((3.38, 0.94, -1.82, 0.48, -0.50, 0.87, 0.55), (4.35, 0.70, -2.49, 0.66, -0.99, -0.35, 1.26), (1.71, 4.08, -0.43, 0.47, 1.34, -0.93, -1.90)) => 0.66, 4.35
(3.23, 5.58, -4.50, 3.60, -5.25, -4.44, -2.38) => 3.60, 5.58
(2.56, -0.57, -5.51, -4.88, 0.20) => -5.51, 2.56
(4.13, 2.14, -4.14, 2.59, 1.41, -1.08, 4.27) => 2.59, 4.27
((2.71, -1.62, 1.17, 0.92, -2.69, 2.98, -0.05), (0.45, -3.24, -4.12, 1.00, 1.43, 2.83, 1.40), (1.48, -1.97, 1.79, -0.13, -3.42, -3.50, 5.58)) => 1.00, 5.58
(-3.82, 0.67, -1.62, -0.71, 4.72) => -1.62, 4.72
(-5.00, -4.21, 0.56, 2.82, 0.21) => 0.56, 2.82
(-5.11, 1.44, -1.40, 1.01, 3.31) => -1.40, 3.31
(4.51, 1.64, -2.76, 3.93, -0.95, -2.44, 3.73) => 3.93, 4.51
---
Q: [[-0.72, -4.88, -3.02, -1.38], [2.61, 0.31, -1.85, 3.39]]
A: 0.31
Q: [[2.43, 2.41, 0.21, 3.81, -0.29, 1.01], [-1.84, -1.29, 1.44, -1.23, -0.91, 0.56], [-4.15, 1.65, -0.61, -3.06, 1.69, -1.91]]
A: -1.29
Q: [[-0.09, 3.29, -3.59, 5.56, -1.12], [5.07, -4.07, 5.78, 1.96, 3.69]]
A: -4.07
Q: [[-3.91, 0.80, 0.50, 4.76, 3.37, -1.97, 1.34], [-0.85, -1.72, 1.02, 4.36, -2.57, -1.20, -1.11], [-0.56, -0.35, 0.35, 1.31, -1.73, 2.81, -3.20]]
A: -1.72
Q: [[-2.97, -4.38, 2.88, 3.01, 4.94, -3.03], [2.31, -4.72, -3.94, -3.51, 3.89, -4.80]]
A: -4.72
Q: [[-0.19, 2.04, -5.20, 5.61], [-1.38, -3.69, -2.99, 5.19]]
A: -3.69
---
array([ 4.52,  2.13, -0.53, -2.36, -0.87,  2.94]) ans = -0.87
array([ 0.18,  1.31, -0.82, -0.42, -4.54,  0.05]) ans = -4.54
array([ 1.05, -1.26, -2.12,  0.48, -4.39,  2.06]) ans = -4.39
array([ 3.50,  3.55,  2.40, -5.35,  4.62, -4.16]) ans = 4.62
array([ 0.03,  2.31, -2.19,  0.38,  4.85,  2.94]) ans = 4.85
array([ 3.65,  4.40, -1.32,  2.60,  5.87,  1.53]) ans = 5.87
array([ 0.99, -5.82,  2.33, -1.74,  4.67,  0.89]) ans = 4.67
array([-1.00, -1.32,  0.33, -5.54, -1.86,  0.92]) ans = -1.86
array([-1.22, -0.99,  0.63,  0.03, -5.67,  0.38]) ans = -5.67
---
[[ 1.38 -5.41  3.74 -0.06  3.90  0.18  1.01]
 [ 2.10 -1.18  1.39  0.03  5.62  3.20  3.79]
 [ 1.36  2.23 -0.42 -0.10 -0.74 -4.38 -1.67]] → 3.20

[[-1.72  4.02  0.66  0.75  1.00  0.30 -5.38]
 [ 3.55  5.02 -1.60  1.04 -0.10 -3.22  3.60]
 [-2.93  1.33 -0.97 -0.05 -0.45  2.08  0.23]] → -3.22

[[-1.10 -1.00 -1.28  2.20  0.40]
 [ 2.29  2.66  1.54 -3.98 -0.75]
 [-1.86  2.78  0.15  0.29 -5.90]] → -3.98

[[ 2.58 -1.18 -0.80  4.92]
 [-0.53  4.46 -2.73  1.68]
 [-0.38  3.83 -3.08  2.76]] → -2.73

[[-0.07  1.85  1.33 -4.34  0.00  4.89 -2.15]
 [ 1.25 -0.25  0.94  0.47 -2.94  0.98  3.61]
 [ 1.35  4.05  0.36  1.23  1.19  4.14  1.66]] → 0.98

[[ 4.95  5.60  5.15  5.89  2.85 -4.86]
 [ 4.28 -2.57 -0.17  1.36  1.38  2.55]
 [ 2.71 -0.32 -2.34 -0.43 -5.72 -3.51]] → 1.38
---
[[5695 5395 3606 6888 3782 2358]
 [5542 6303 2974 8312 5595 3751]] ans = 8312, 2358

[164 111 974 224 942  74] ans = 974, 74

[82 87 65 23 40] ans = 87, 23

[[-37  -2 -39 -13  17]
 [ 47  25  17  41 -28]
 [-17  22 -11  16 -48]] ans = 47, -48

[29 76 37 50 39 23] ans = 76, 23

[[564 597 614 376 160 835]
 [558 494 530 651 683 305]] ans = 835, 160

[144  58  88 411  92 879 181] ans = 879, 58

[[7 5 6 4 2 6 6]
 [5 6 5 5 5 4 5]
 [4 5 5 5 5 6 4]] ans = 7, 2

[[-17 -23  -4  28  27  14 -38]
 [ 11  11   9   6 -11   8   1]
 [-17  14   4  -4  21   7   0]] ans = 28, -38

[[188 151  74 163 133]
 [182 138 120  31 218]
 [ 91  37   3 169  86]] ans = 218, 3
---
[ 0.65  4.30  2.86 -3.39 -2.26  1.03 -0.42] -> -0.42
[ 0.48  2.20  1.88 -5.88  2.60  2.88] -> 2.88
[ 3.84 -4.47  1.01  0.79  3.97  3.65 -5.64] -> -5.64
[ 0.11 -4.69 -5.56  1.28  5.36] -> 5.36
[ 4.34  0.16  5.71  5.29 -0.56] -> -0.56
[ 5.58 -0.54  4.91 -0.13 -0.02 -0.97  5.07] -> 5.07
[-3.58 -4.48  2.30  4.70  3.59 -4.03  0.41] -> 0.41
[-0.80 -4.71  3.57 -0.92  0.16] -> 0.16
[-5.68  3.93 -4.24  1.27  5.03 -1.05  2.27] -> 2.27
---
array([[ 350,  505,  181, -522, -447, -703],
       [ 239, -216,  165,  302, -288, -668]])
505

array([[511, 100,  79, 818, 313,  77],
       [254, 108, 515, 259, 517, 325],
       [607, 378,   7, 414, 385, 246]])
108

array([[470, 509, 319, 473, 825],
       [374, 292, 197, 326, 184],
       [ 74, 850, 764, 171, 469]])
292

array([[53, 27, 26, 57, 14, 83, 35],
       [35, 58, 96, 66, 67, 12, 56]])
27

array([[65, 14, 92, 53, 32, 17, 17],
       [64, 13, 97, 47, 35, 20, 22]])
14

array([[132, 156, 140,  67, 106],
       [169,  17, 123, 137, 119],
       [168, 231, 190, 245,  73]])
17
